In the rows, 128 means zero.
These are runs of 6 systems, one row a step. Runs of the same system follow the same rule from any start.
path 1, j503, 11 rows:
[[125 113 133 131 164 133 136 113 134 131 157 148 107 149 109 103  98 195
  110  81 100 108]
 [108 124 122 115 154 122 111 149 159 161 111  92 142 162  99 117 160 136
  167 109 138 105]
 [122 160 159 117 136 149 104 130 124 104 166 115 148 154 118 130 134 119
  100  77 133 120]
 [120 138 137 132 130 111 116 119 161 168 158 145 124 116 147 119 136 131
  133 101 174  86]
 [115 139 123 135 130 146 114 111 125 133 124  90 116 136 147 157 163 102
  118 127 178 127]
 [114 129 116 129 107 155 119  87 143 105 161 146 127 122 153 125 125  93
  122 131 132 107]
 [137 127 100 161 122 143 132 102 135 159 135 127  83 112 120 142 138 117
  131 131 121 118]
 [111 119  84 131 142 152 120  91 133 110 134 113 124 154 129 127 130 143
  132 145 113 140]
 [124 124 108 136 134 142 117 124 154 137 143 135 133 144 106 110 140 117
  128 132  77 123]
 [133 146 100 137 139 120 113 124 138 144 145 114 124 134 108 122 131 157
  123  98 112 140]
 [110 133 118 119 150 117 110 133 143 145 134 121 161 160 144 120 146 144
  128 116 121 123]]
path 2, j725:
[[149 116 160 147 123 138 126 122 151 136 125  94  97 140  82 145 146 118
  142 152 147  74]
 [131 122 141 123 103 157 116 120 126  75 139 111 125 109 132 145 121  66
  115 121 140 117]
 [128  91 188 103 146 100 134 120 143 131 120 133 131 121 143 142 129  99
  147 128 127 117]
 [109  89 142 115 140 150 156 105 139  95 126 127 109 155 111 110 127 128
  135 136 131 103]
 [104 114 133 119 135 144 147 126 125 112 119 146 142 140 163 121 151  85
  101 117 123 138]
 [105 124 151  95 150 111 153 126 134 135 130 137 136 133 131  94 149 135
  147 116 145 149]
 [110 129 112 127 125 148 149 135 135 132 124 144 132 154 139 101 143 146
  122 136 164 106]
 [125 146 109 129 117 123 143 126 134 131 134 123 140 127 146 119 162 112
  112 139 150 156]
 [125 137 126 113 115 109 129 130 129 135 136 138 145 117 139 117 129 144
  157 151 160 136]
 [139 130 117 145 115 125 141 120 128 130 124 127 123 133 139 130 130 149
  121 171 143 122]
 [133 131 104 128 114 122 126 124 123 111 125 126 142 115 142 133 123 126
  132 156 116 156]]
path 3, j725:
[[136 112 195 127 128 161  83 126 169  87 125  34 144 181  96 178 177  37
  109 132 143  60]
 [138 116 226  79  99 139 139  92 161  76 182 155 116  78 107 105 134  19
  135 107 132 105]
 [ 96  28 189 105 157 127 169 103 142 114  92 129  77 122 162 133 128  83
  152 121 202  73]
 [ 87  86 160  89 160 161 148  78 154  53 139  94 148 209 148 111 175  94
   95 147 143 121]
 [ 95 112 158  78 124 129 184 111 156 113 158 207 159 125 167  60 157  70
  116 124 122 138]
 [ 78  96 119  99 160 118 200 105 129 149 103 148  96 139 165  84 168 154
  149 135 209 140]
 [ 90 150  89 109 125 145 140 121 142 101 137 122 184 194 173  94 173 152
  100 165 174 136]
 [133 172 110 117  93 100 168 124 148 154 158 180 159 106 159  79 164 127
  122 175 135 165]
 [121 137  76 131 117 105 158 123 115 149 107 138 111 101 151 117 121 182
  167 178 200 144]
 [135 151  86 147 110 120 114 127 121 112 122 108 170 160 164 150 127 169
  109 207 131 144]
 [161 146 106 129  97 100 139 127 126 123 144 157 144  92 122 117 104 144
  137 185  78 172]]
path 4, j630, 11 rows:
[[122 110 155 127 150 162 122 118 112 124 130 134  87 140  83 130  94 158
  153  90 106  98]
 [106 130 149 113 126 172 161 139 112 137 112 148  98 126 103 112 157  94
  151  98 156 120]
 [112 123 160  98 152 134 130  89 137 123 171 136 109 127 122 111 130 121
  141  85 141 126]
 [131 157 161 132 114 158 132 100 123 141 156 146  96 140 104 134 135 133
  149 143 142 102]
 [122 146 128 122 126 151 142  94 127 117 150 111 103 132 127 121 159 101
  111 122 162 146]
 [117 128 137 118 130 130 137  78 148 123 162 141 121 134 150 121 136 129
  135 159 134 120]
 [146 147 140 151 121 142 132 101 123 132 147 130 113 137 139 154 139 125
   98 153 130 124]
 [125 124 102 136 132 130 157 108 133 121 130 129 115 143 142 115 145 135
  102 157 126 148]
 [130 129 136 134 137 112 135 119 135 144 135 148 146 142 161 132 139 126
  106 150 114 131]
 [143 143 117 147 135 121 133 130 123 139 136 132 135 146 136 127 128 159
   94 140 107 139]
 [127 135 108 133 133 118 136 147 137 151 114 127 147 141 142 116 151 137
  121 142 127 140]]
path 5, j363, 11 rows:
[[106  80 145 128 159 144 200 107 138 120 136 153  70 137 143  75 148 129
   70  66 179 103]
 [100 135 157  93 163 120 144 125 188 169 155 125 145 180  94  77 200 129
  153 110 128 110]
 [116 184 169  99 149 145 119  99 108  99 188 114 138 170 125 117 147 159
   88  75 154 155]
 [129 177  82 131 117  88 112 128 163 155 176 115 156 118 155  99 151 158
  115 116 190 131]
 [128 170  91 127 130 126  80  83 133 126 158  82 151 153 136 164 141 142
  151 175 117 161]
 [148 143  99 155  93 122 113 100 125  92 153 138 146 112 168 145  88 145
   91 179 129 125]
 [149 113  74 172 120 124 126 114 148 156 123 130 116 116 139 142 126 121
  115 172  73 130]
 [118  83 121 135 142 151 145 102 114 108 113 158 117 148 147 131 103 146
  126 160  71 128]
 [133  93 144 148 143 118 150 151 143 144 115 167 134 139 148 116 122 126
   90 111  81 102]
 [107 115 128 122 165 139 130 137 124 151 124 150 122 145 115 111 121 143
  135  68  82 126]
 [101 131 163 105 155 118 121 146 117 142 124 153 155 151 159 125 123 149
  136  87 140 120]]
path 6, j168 (11 x 22):
[[ 98  99  36 141 130 147 110 165 121 105  96 143 151 110 151 103  76 132
  125  77  99 128]
 [119  72 141 145 147 126 129 143 158 196  89 159 112 120 133 140 137  86
  169 126  86  87]
 [127 115 128 141 127 167 119 150  97 114 101 137  97 134  78 135  67 177
  163 105 127  83]
 [107 118 113 112 125 119 149 182 132 157  99 155 127  90 123  84 128 109
  156  72 150 130]
 [102  92 170 113 166 132 129 116 141 148 118 118  97 148 113 128 134 137
  169  97 162  83]
 [125 160 145 121  98 152 125 150 111 127 133 142 128 112 114 121 110 135
  147 106 196  92]
 [118 119 121 125 132 129 148 126 149 135 134 104  96 113 122 104 162 100
  110  83 180 119]
 [ 99 121 146 116 121 161 132  97 127 106 135 139 119 147 155 136 133 112
  135 140 178  97]
 [143 151 141 150 105 156 153 132 109 126 135 138 101 115 131 135 138 107
   88 120 158 121]
 [116 112 111 118 126 150 166 101 133  99 140 131 105 129 137  95 141 118
  109 130 139 139]
 [117 140 155 126 132 151 154 109 104 137 135 167 117 149 162 133 146 128
  118 144 126 140]]
path 7, j799, 11 rows:
[[170 196 128 140 117 118 168 149  51 147 120 139  91  84 110 146 148 135
  102 126  98 252]
 [142 102 126  94 104  55 178 192 120  88  78 118 167  96 136  87 111 167
  130 173 205 152]
 [162 202 189  95  91 109 124 128 104 121 139 102 149 104 111 165 170  84
  149 188 140 200]
 [150 125  88 131  77  97 165 147  91  88 108 150 129  52 169 117  85 116
   98 159 144 193]
 [159 115 207  97 107  72 175 135 128 140 104 141 122  97 126 133 151 110
  164 217 163 152]
 [167 132 131 129  94 135 149 118  85  57 111 101 135 112 134 161 118 106
   97 202 100 198]
 [170 118 173 109  94  86 194 150 129 106 132 179 133  79 112  83 119 120
  110 174 108 161]
 [161 118 152 116 127  95 173 132  99 112  88  88  95 114  93 145 143 141
  137 192 122 205]
 [160 152 145 106  87 103 168 158 113  68 125 126 172 127 113  97 125 149
   85 185 129 177]
 [167 152 149 110 104  75 167 153 118 134 127 116 117  73 103 115 157 109
  123 149 130 211]
 [147 145 117 108 100  93 165 146  96  95 102 116 141 102 129 124 123 161
  140 200 167 194]]
path 8, j630 (11 x 22):
[[102 106  76 129 131 177 126 122 140  75 142 127 136 154 112  86 103 130
  101  95 108  96]
 [ 96 106 113 151 146 150 120 125 138 185 112 171 110 121 162 138 134  97
  153  97 119  83]
 [101 124 139 126 168 170 128 119  86 102 124 126 115 177 135 141 110 165
  106  81 135 123]
 [106 127 127 130 131 166 151 136 156 144 135 164 127 164 111  83 155 118
  128 112 128  78]
 [101 155 124 130 161 150 103 103 120 162 156 140 109 141 144 135 147 118
  128  60 117 135]
 [101 153 122 121 136 159 136 109 118 134 145 144 118 170 132 115 129 177
  142 129 179  94]
 [110 146 124 132 133 167 112 113 154 132 157 115 135 166 130 124 174  93
  108 111 129 104]
 [103 147  85 135 131 158 116  83 131 135 166 155 119 138 160 118 124 144
  131 120 127 124]
 [111 130 126 148 139 154 128 111 128 139 130 131 120 169 162 147 146 136
  104 135 162  89]
 [106 128  98 137 143 166 127 103 140 116 146 133 139 174 141 117 147 126
   97 126 102 124]
 [111 132 105 151 134 146 133 117 132 166 138 172 126 145 171 124 135 132
  112 121 122 104]]
path 9, j363:
[[152 128 185 111 153 104 124  96  74  99 152 151 107 113 138 159  70 189
  121 114  86 177]
 [143 122  85 164 119  92 139 211 132 157  79 131 160 135 133 109 116 175
   97 128 139 107]
 [ 94 127 104  99 144 148  95 129 112 115 108 118 156 126 135 143 124  84
  177 107  65 181]
 [153 120 183 119 117  83 129 141 100 124 129 160 122  86 145 145  72 159
  136 120 144 121]
 [134 120  96 154 125 133 118 187 123 157  76  89 131 135  95 144 137 132
  133 115 124 112]
 [ 94 119 128  94 117 160 121 125 105  91 108 146 139 110 143 130 107  88
  173 120 130 144]
 [158 119 185 131 118  90 133 145 129 146 125 127 111  92 122 145 118 118
  133 119 148 110]
 [119 124 107 135 122 161 130 152 118 117  96 100 107 139  81 125 129 133
  151 112 143 118]
 [109 124 149 100 116 142 145 129 121 117 118 145 139 116 148 124 145  78
  143 135 153 141]
 [152 123 156 124 126 108 134 123 141 131 143 104  97 108  90 127 127 125
  132 121 137 118]
 [121 143 120 129 115 156 152 134 115 125 114 123 117 146 103 117 144 135
  135 142 160 126]]
path 10, j799 (11 x 22):
[[138 157 148  95  94 118  98 143 129  83 147 141 194 114 126 122 113  98
  147 146  86 153]
 [155 134 139 142 126  99 142 145  87 163 113 165  95  72 139 152 101 143
  131 113 110 167]
 [135  99 151 123 113 114 140 174 113 107  69 110 154 142 128 143 116 143
  147 184 153 113]
 [146 159 177 106 110 142 119 141 106  97 142 130 154 119 118 145 135  81
  117 123  92 167]
 [150 118 128 130 108 109 153 152  96 117 111 148  96  69 116 117  87 148
  132 114 135 147]
 [138 129 176 120 122 127 154 155 112 125  92 115 129 148 112 139 145 133
  139 175 168 127]
 [139 144 137 115 104 141 130 134 108  71 138 110 143 112 120 131 128  93
  101 120 127 166]
 [146 135 139 120 106 110 162 130 117 129 137 153  95  77 117 105 115 134
  136 126 155 144]
 [136 122 145 127 124 126 157 127 110 114  98 100 114 140 129 146 150 131
  125 175 166 148]
 [140 140 134 112 101 127 140 119 131  82 148 128 151 120 128 112 133  97
  103 151 127 148]
 [150 126 129 128 118 109 161 111 121 140 137 141  91  87 121 118 128 126
  130 141 133 163]]
path 11, j168 (11 x 22):
[[121 152  63 147 127 124  80 125 175 152 160 109 146 137 122 109 124 159
  138 107 145  77]
 [101 129  73 158 132 146  81 124 158 156 132 117 143 133 164 144 129  95
  128  95 130  89]
 [130  96  93 169 114 156 106 121 150 136 117 134 110 113 140 151 102  97
  126 123 117  58]
 [113 100  77 159 112 174 145 143 118 128  87 142 100 117 127 130 111 105
  132 128 121 103]
 [108  82 129 132 141 160 158 144 110 129  90 164  94 124 125 118 114 106
  132  96 109 113]
 [114 109 158 124 129 150 163 138 108 145 107 172  91 121 101 108 112 140
  161 113 132 109]
 [116 132 148 114 142 138 160 148 110 141 122 154 105 130 100  94 128 157
  146  85 157 127]
 [106 135 160  99 140 130 139 122 140 143 152 145 121 135 119  97 141 139
  148  93 169 111]
 [122 156 141 121 123 138 123 109 135 146 161 130 114 133 126 122 139 140
  131 103 186  98]
 [121 146 108 135 116 144 127 112 144 124 157 122 124 127 143 111 145 121
  102 108 181 102]
 [114 134 108 138 117 153 136 100 141 127 149 136 112 137 153 135 152  95
  106 125 153 106]]
path 12, j503 (11 x 22):
[[131 132 128 164 121 216 103 115 139 116 123 126 131 193  85 155 149  82
  122 166  28  90]
 [133 128  58 144 140 127 144 117 150 130 176 139  90 107  81  58  91 193
  103  56 101 131]
 [ 88 141 121 110 191 121  99 118 141 196 117 102 145 194 126 140 182 155
  188 121 110 142]
 [142 144 148 128 130 129  86 134 161  79 178  82 180 173 112 121 129 126
   60  90 109  97]
 [110 180  97 132 108 125 108 149 152 197 156 166 140  95 145  96 147 114
  134  67 169 101]
 [112 128 133 139 168 118 107  87 122 145 138  90 115 145 192 179 162 117
   92 104 162 144]
 [114 115  92 138  95 148  89 107 173  96 146 127 159 122 162 130 112  76
  125 148 141  72]
 [126 140  80 174 117 173 133 114 117 169 134 147  76 104 135 142 139  92
  102  97 111 127]
 [ 97  93  73 132 165 135 112  68 138 120 135 112 108 138 160 138 110 158
  148 129 109 135]
 [125 117 100 151 127 169 101 132 155 129 121 115 141 166  98 131 138 104
  129 138  67  90]
 [119 146  85 141 143 142 120 126 125 132 153 129 116 128 105  95 117 157
  107  58 100 136]]

Name the system that made each run.
path 13, 2 rows:
[[ 99 165 129  70 127 120 114 134 142 115 154 111 179 111 139 103 181  49
  141  74 127 197]
 [171 169 170 163 113  90  86  95 132 170 186 147 131 106 170 183 108 142
  102 136 126 107]]
  j503
path 14:
[[ 95 159  98  82 135 154 112 142 119 103 128  87 135 139  52  92 127 158
  200  91 139 169]
 [127 158 220 116 161 131 131 114 132 153 175 163 138 189 118 121 150 155
  113 110  93 106]]
  j503
path 15:
[[136 129 141 127 116 128 165 143 146 165 115 130 105 115 107 109 183  75
  129 132 135 132]
 [133 150 131 111 128 119 116  88 108  95 160 109 117 111 131 143 110 153
  134 137 144 172]]
  j503
path 16:
[[ 91 126 105  87 202 111 118  85 130 105 153  72 156 205 139 109 156 197
  128 120 111 194]
 [112 165  85 141 106 153 135 142 155 159 167 225 171 140 148  63 119 147
  108 115  85  99]]
  j725
path 17, 2 rows:
[[155 154 187 130  85 167  72 162  60  79  85  71 115  98  83 219  83  98
  170 124 178 110]
 [139 116  96 149  51 152 135 161 123 123  81 122  97  44 126 144 112  54
  162 141 223  85]]
  j363
path 18, 2 rows:
[[180 146 157 148  90 124 153 160 105 117 106 106 107 132  59 137 121 167
  133 197 148 119]
 [115 125 147  79 122 121 203 144 101  95 120 163 135 134 116  67 139 151
  128 148 148 183]]
  j503
path 19, 2 rows:
[[128  38 173 163 155 119  98 135 153 155  99 157 108 124 146 164  60 130
  148  97 100   6]
 [ 96 108  87 145 131 195 121 177  88 106  58  84  91 137  80 142  99 139
  151  62 181  87]]
  j503
path 20:
[[175 134 167 150 142  94 134 118 155 183 145 104  98 126  96 149 178 106
  111 146  86 144]
 [104 116  91 121 134 165 157 115 107  77 125 128 115 160 108  90 101 190
  119 127 146 130]]
  j363
path 21, 2 rows:
[[116 112 123 114 132 126 119 129 104  61 110  87 162 166 145 145 103 168
  111 154 163 137]
 [144 105 106 146 100 138 125 153 174 120 125 140 161 123 112 104 126  82
  113 148  83  89]]
  j630
path 22:
[[112 120 120  81 138  93 198 132 131 140 138 199 116  88 111  34 116 166
  159 108 125 180]
 [145 133 187 108 175  76 154 173 108 149  94  82 151 178 109 137 176 168
  115 127 112 193]]
  j363
path 23:
[[ 96 102 100 116 164 122  91 129 142 114 118  78 146 139 155 138 139  93
  115  63 128 138]
 [117 160 174 110 147 138 116 105 151 158 179 161 136 156 119 110 149 133
  145 107 109 106]]
  j725
path 24:
[[126 152 116 123 140 131 151 130  87 100 137 153 154 151 151 116 120 169
   81 117  80 200]
 [121 129  90 130 135 101 147 184 128 177  99 163 147 120 115  89 121 163
  148 113  97 142]]
  j725
path 25 (2 x 22):
[[ 65 128 122  90 133 147  57 163 155 106 114 125 234 169 184 126 127  89
  161  89 145  77]
 [148 138 164 175 124 149 102 149 117 162 145 145  96  93 144 166 121  67
   60  19 129  79]]
  j503
path 26, 2 rows:
[[ 99  85 144 149 165 147 159 141 117 160  92 163 107 172 172 132 129 157
   95 101 142  75]
 [107 139  92 108 150 136 135 118 157 111 154  78 144 163 102  85 183 111
  100  91 110 174]]
  j725
path 27 (2 x 22):
[[120 116 114 131 108 159 143 183 116  95  81 126 170 155 135 119 131 102
   97 135 119 122]
 [127 118 130 109 128 115 133 123 131 137 143 143 107  68 130 114 121  85
  149  88  96 163]]
  j363
path 28, 2 rows:
[[153 125 152 139 148 111 173 120 175 147 144  92 109 193  74  91 194 172
   99 184 138 112]
 [101 153  99 105 126 177 159 104 129  67 169 122 149 174 122  73 168 118
   74 116 116 171]]
  j363
path 29 (2 x 22):
[[152 144 151 157 173  94 108 175  77 186  73  83 118 178  95 190 123 237
  154 153 111 144]
 [130 133 129  81 108  91  93 201 161  75 142 121 218 111  86  68  88 129
  138  75  89 131]]
  j168
path 30 (2 x 22):
[[134 134 146 118 137  98 192 164 108 149 100 121 109 130 112  95 166 168
  111 122 198 157]
 [ 97 143 185  69 142 144 132 111 139  87 161 124 156 172 111 100 159 115
  138 110 153 127]]
  j168
path 31:
[[133 188  94 160 123 126 105 184  90 173  92 105 157 140 154 165 160 130
  101 110 151 158]
 [103 110  83  93 124 109  79 102 135  87 131 107 154  89 154 139  83 121
  189 129 133 147]]
  j363
path 32 (2 x 22):
[[203 172 127 157  78  76  98 202 150 166 117  71 147  85  57 148 143 116
  136 163 109 134]
 [ 96  75  66  93 164 100  81 117 139  64 101  37 155 127 131 137 108 123
  163 114 118 171]]
  j168
path 33 (2 x 22):
[[112 120 151 117 154 145 176 101 128 127 152 158  88 158  94  75 127 183
  134 118 130 121]
 [ 99 120  64 146 125 155 140 150 132 130 102 130 143 138 172 113 147 102
   92  96 152 124]]
  j725
